In the rows, 128 means zero.
Rotation paths and how fast each direction turns (deg/step)
Each turn is a multiple of 5 degrees from 10 to 175, or 0.
Each row of a path follows its step; steps can be skipped.
path 1
step 0: [171,107,104,110,173,116,145,154,124,174,134,135,126,100,111,105,112,125,133,148,101,125,165,82,129,131,130,138,167,147,112,141,141,137,139,92,137,150,154,128,98,116,101,152]
step 1: [144,133,125,111,142,113,144,95,142,59,120,145,104,94,144,138,118,111,135,114,115,131,148,66,117,119,105,106,105,131,120,111,103,129,118,155,116,107,132,112,124,104,90,87]
step 2: [159,128,143,195,118,127,108,135,119,148,144,146,144,106,130,132,125,129,129,120,118,125,145,81,128,169,114,106,93,113,139,172,152,115,149,114,162,101,162,147,151,143,146,118]
step 3: [113,124,173,136,152,151,115,112,138,108,150,143,135,91,137,83,119,105,130,144,100,140,86,88,146,112,95,143,160,117,118,120,139,156,108,97,106,121,128,116,145,137,115,176]
step 4: [172,145,167,145,141,154,111,104,144,129,159,119,133,151,111,126,127,128,117,97,128,106,152,127,119,120,98,119,77,163,144,90,136,94,96,125,128,143,120,71,135,122,135,117]
step 5: [168,141,131,112,137,107,107,124,160,183,114,108,165,117,119,132,148,116,85,154,102,127,117,97,141,112,119,173,129,107,176,130,137,139,146,109,130,116,161,134,93,127,134,122]
step 6: [155,98,117,109,143,107,143,88,130,91,120,151,123,145,123,154,71,136,102,150,114,107,95,95,121,111,113,140,130,153,93,133,126,121,87,107,130,151,153,128,131,84,124,136]
step 7: [144,123,170,82,116,139,111,162,139,115,149,159,115,113,104,139,120,142,93,146,137,113,153,97,130,172,131,95,91,94,130,134,151,100,156,119,140,131,141,114,117,130,112,85]
step 8: [147,135,106,164,141,134,149,142,135,138,162,178,127,89,147,143,139,142,122,141,87,133,158,110,130,111,103,153,164,101,99,129,106,153,133,63,126,124,148,120,131,137,116,128]
step 9: [128,117,188,138,154,122,149,132,137,117,150,120,131,106,168,114,101,112,139,112,147,74,147,80,103,110,108,112,113,141,124,93,103,108,117,136,143,101,115,133,135,89,108,138]
[116,131,145,108,128,121,127,129,137,121,124,125,127,118,131,123,136,122,126,132,132,129,121,122,133,129,127,131,130,116,137,122,127,134,137,135,122,119,123,133,122,127,127,125] -> 170
[127,126,130,122,132,120,130,128,128,120,133,133,124,129,134,138,125,128,127,129,114,136,136,123,131,137,146,126,123,133,122,143,134,139,122,123,133,126,119,136,121,131,121,115] -> 60
[123,125,138,124,129,129,123,140,140,138,143,130,124,132,131,130,131,130,145,126,119,127,141,138,128,124,130,134,125,130,135,126,122,132,127,119,116,132,125,119,133,121,124,136] -> 80
[121,126,131,138,120,122,133,131,121,128,129,135,118,125,135,116,126,126,126,139,122,134,142,126,124,128,128,113,135,120,123,127,125,133,133,133,127,125,139,121,133,115,136,119] -> 55
[124,127,120,118,120,132,129,125,130,130,146,118,123,132,135,133,121,122,126,132,137,123,123,123,121,131,119,116,120,133,124,122,133,137,122,141,127,130,125,119,131,129,114,126] -> 130
[129,128,129,118,122,130,135,137,131,133,130,136,130,136,130,141,123,137,109,140,134,119,127,137,124,121,136,133,132,117,119,119,124,122,126,120,131,129,126,129,124,121,128,123] -> 40
